One hidden turn or mirror swaps the rows below in pairs. Which row is each named row swapped with?
The rows were stretched afterwards, more along some directions than others.
j_477: [ -5.0   5.8   9.4 -18.8  -5.6  15.9   0.8  -2.5  15.1  -3.1   3.1 -15.0
  10.2  -2.7   7.3   3.1  -0.7]
j_359: [ -2.1  13.9  12.5 -22.3  -4.5  -4.7   2.0  -5.2  21.8   3.9  -7.2 -11.1
  -0.5  -1.4   4.9   2.8   2.5]
j_73: [ -4.2   7.2  -7.0   6.9  25.9  20.8  18.0   3.0  28.2  10.6 -17.7  28.3
   1.4  -9.4 -18.0  10.7  -2.4]
j_433: [ 20.0 -12.2  13.2   0.1   8.5   2.8   4.5   3.9 -21.3  -8.3 -43.1  -4.7
 -13.8 -15.9  13.1   2.1 -10.5]
j_578: [ -5.4   4.9  -1.3  -3.8  15.3  11.2  28.8   2.3  29.9   1.7 -17.5  27.7
   0.4  -2.0 -28.8   9.2   1.6]
j_148: [ 20.4  -9.7  12.1   3.6   2.6   1.1   0.5   5.9 -26.0  -9.8 -34.7  -2.8
 -14.7 -15.6  12.2  -0.7  -9.8]
j_654: [ 14.2  -5.1  16.2   0.8   1.7  -1.3   6.3  10.9 -23.8  -9.1 -40.1  -7.0
  -7.9 -15.9  16.2   6.1  -8.5]
j_423: [  0.8   6.3   2.4 -19.7  -0.6   7.1  -3.3  -2.8  26.5  -5.3 -13.9  -9.7
  -2.0  -4.7   7.6   8.2  -3.6]
j_755: [-11.8   7.7  -9.1   2.9  17.9  16.1  21.5  12.5  27.5   2.3  -7.0  23.0
  11.6  -4.4 -23.8  15.2  -2.3]
j_11: [  3.9   6.9   2.7  -9.2  -7.0   6.0 -12.3  -3.1  21.8  -6.6 -14.7  -7.6
   2.0  -9.9  15.2  -6.2   8.1]
j_999: [ -8.2  12.2  -7.7  13.3  11.0  15.5  11.7  -2.9  22.3  10.1   0.9  29.6
   9.5  -3.2 -25.6   4.6   4.2]
j_207: [ 13.1  -9.4  12.2  -7.5  -3.4  11.3  -5.2  11.5 -12.1  -5.9 -15.3   1.1
   3.0 -13.9   3.6  -8.6  -8.3]
j_296: [  1.7   5.3  14.0 -27.4  -8.2   2.5   8.0  -3.8  24.3 -10.1 -16.5 -14.2
   1.6  -5.7   5.0  -2.3   5.7]
j_586: [ 11.3 -14.3   0.3  -7.7  14.1 -13.1  18.6   7.5   2.1   5.0 -11.5   4.1
 -31.4  19.9  -9.4   8.5  -1.3]
j_97: [ 17.1  -6.1  16.3   1.7   0.3   0.7   2.6   8.3 -26.2  -8.9 -37.4  -6.2
  -9.0 -15.9  16.3   2.7  -5.1]
j_341: [ 17.6  -9.1  10.9   8.0   3.9   1.4  -1.5   6.4 -23.3  -7.5 -33.5  -6.1
  -8.4 -15.8  18.3   2.3 -10.2]
j_664: [  9.5 -12.0   4.4 -15.2  14.2 -17.7  22.1   8.1   5.3   4.1 -23.2   3.3
 -32.7  23.4  -7.5  12.4  -0.1]
j_846: [  0.3   1.2   3.7 -13.7  -6.1  -2.6  -2.9  -1.3  17.8  -3.6   1.0  -1.4
   8.0  -0.9  12.2  -0.9   2.7]
j_655: [ -2.7  10.0   9.1 -14.8  -4.2   8.1  -6.6  -2.4  23.4  -3.3 -11.4 -11.4
   1.1  -2.3  12.0   3.1   1.9]
j_236: [  6.5  -9.9   1.3  -5.2  17.1 -12.3  20.7   6.4  -1.9   7.9 -13.7  12.0
 -25.3  13.2 -15.2   2.8   3.2]
j_172: [  9.7 -12.7   5.0  -9.7  16.3 -14.4  21.4   8.9   1.0   4.5 -23.2   6.1
 -29.6  18.6  -8.0  10.3   2.6]
j_904: [ 12.8 -15.0   5.8 -13.6  13.5  -8.5  24.2   9.1  -2.9   0.3 -18.6   1.4
 -27.2  13.1 -11.6   5.1  -0.9]
j_413: [ -2.3   9.7   9.0 -16.4  -4.0   7.6  -5.3  -6.1  18.7  -5.8 -15.2 -11.8
  -0.7  -7.1  11.8   3.1   3.0]
j_701: [ 18.1  -8.6  14.2  -3.1   7.3  -4.2   9.7   6.7 -19.0  -8.1 -45.9  -5.4
 -15.9 -17.8  12.8   3.7  -8.3]
j_736: [-10.2   5.9 -10.6  13.4  10.6  17.8  14.0   6.2  20.8   3.6  -0.6  32.9
   6.2  -0.4 -26.8   8.7   2.3]
j_375: [  8.7  -9.9  10.7  -2.0   0.2  13.9  -0.5  14.6 -18.5  -5.0 -13.0   4.0
   6.7 -21.5   0.8  -6.1  -9.3]
j_424: [ 16.4 -15.5 -11.0   0.6  23.3   6.1   3.8   7.0  15.5   8.9 -22.3  33.1
  -7.9   6.0 -15.4  -7.4  -0.4]
j_418: [ 11.8 -13.8  -7.9   3.8  25.7   6.1   9.1  12.4  15.2   8.9 -24.1  34.6
  -4.2   4.9 -18.9  -4.7  -1.5]
j_968: [ 11.8 -15.3   2.2  -7.2  15.6 -12.4  18.8   9.8  -1.3   0.8 -18.9   5.1
 -26.0  15.9  -8.7   3.7   0.3]
j_202: [-10.3  12.4  -7.1   7.4  14.8  17.8  20.7   7.9  22.9   3.6  -7.0  29.4
   9.3  -4.8 -25.9   8.0   6.1]
j_223: [ 16.9  -5.5  12.9   5.4   3.6   1.6  -2.8   6.0 -27.2  -6.7 -34.0  -5.4
 -15.9 -16.4  14.5  -1.9  -7.3]
j_969: [ -9.1   8.8 -10.0   6.6  15.5  12.8  16.3   1.7  33.7  10.4  -7.2  27.1
   1.7   1.6 -20.5   7.7   2.2]
j_348: [ -7.0   3.6  -8.7   5.1  15.7   2.1  23.5  10.0  23.7   8.6   3.5  35.8
   0.3  -0.9 -23.7   9.8   1.4]
j_509: [ -9.2   6.7 -18.0   5.9  18.1  14.0  19.8   6.9  28.9   5.3  -1.1  29.6
   0.0  -4.7 -23.7  14.9  -0.5]
j_643: [ 18.5  -4.1  11.5   4.8  -0.2   2.4  -4.1   0.8 -27.5  -5.7 -30.5  -0.2
  -7.6 -19.1  13.0  -6.8  -5.2]
j_124: [ 10.6 -10.7  -0.1   0.9  14.6  -5.5  12.0   7.0  -6.5   3.2 -16.8  10.2
 -21.5  14.6  -9.0   1.2   0.4]
j_826: [-11.3  13.5  -2.8   2.9  17.1   5.3  22.6   3.6  25.8  13.7  -5.0  28.5
   7.9   2.9 -27.4  12.0   0.8]
j_310: [ -4.8   4.5  -1.3 -12.0  -4.4   9.3  -5.9  -2.7  18.0  -8.3  -4.8 -12.2
   7.3 -10.1  14.9   7.8  -2.7]
j_864: [ -3.3   9.4   6.1 -11.1 -11.0  10.7  -5.6  -5.7  18.9  -2.9  -3.5 -10.2
   6.4  -5.7  10.5  -0.6   0.3]
j_790: [ 10.4 -14.1   5.6 -16.8  10.2 -13.4  25.2   6.6  -1.4   0.2 -18.0   1.4
 -27.4  18.7 -11.8   8.6  -1.5]
j_587: [-10.0  11.9  -6.5  10.0  14.9  19.3  15.3   8.7  26.5   5.6  -6.3  29.0
  11.3  -0.5 -22.1   9.0   2.2]
j_661: [ -1.4  12.1   6.2 -12.3  -5.4   2.0  -4.5  -9.1  23.6   2.5  -2.2  -9.1
   0.4  -5.6   4.8  -4.0   8.7]

j_348 pairs with j_846
j_73 pairs with j_477
j_433 pairs with j_904
j_11 pairs with j_736
j_790 pairs with j_701
j_359 pairs with j_826
j_148 pairs with j_968

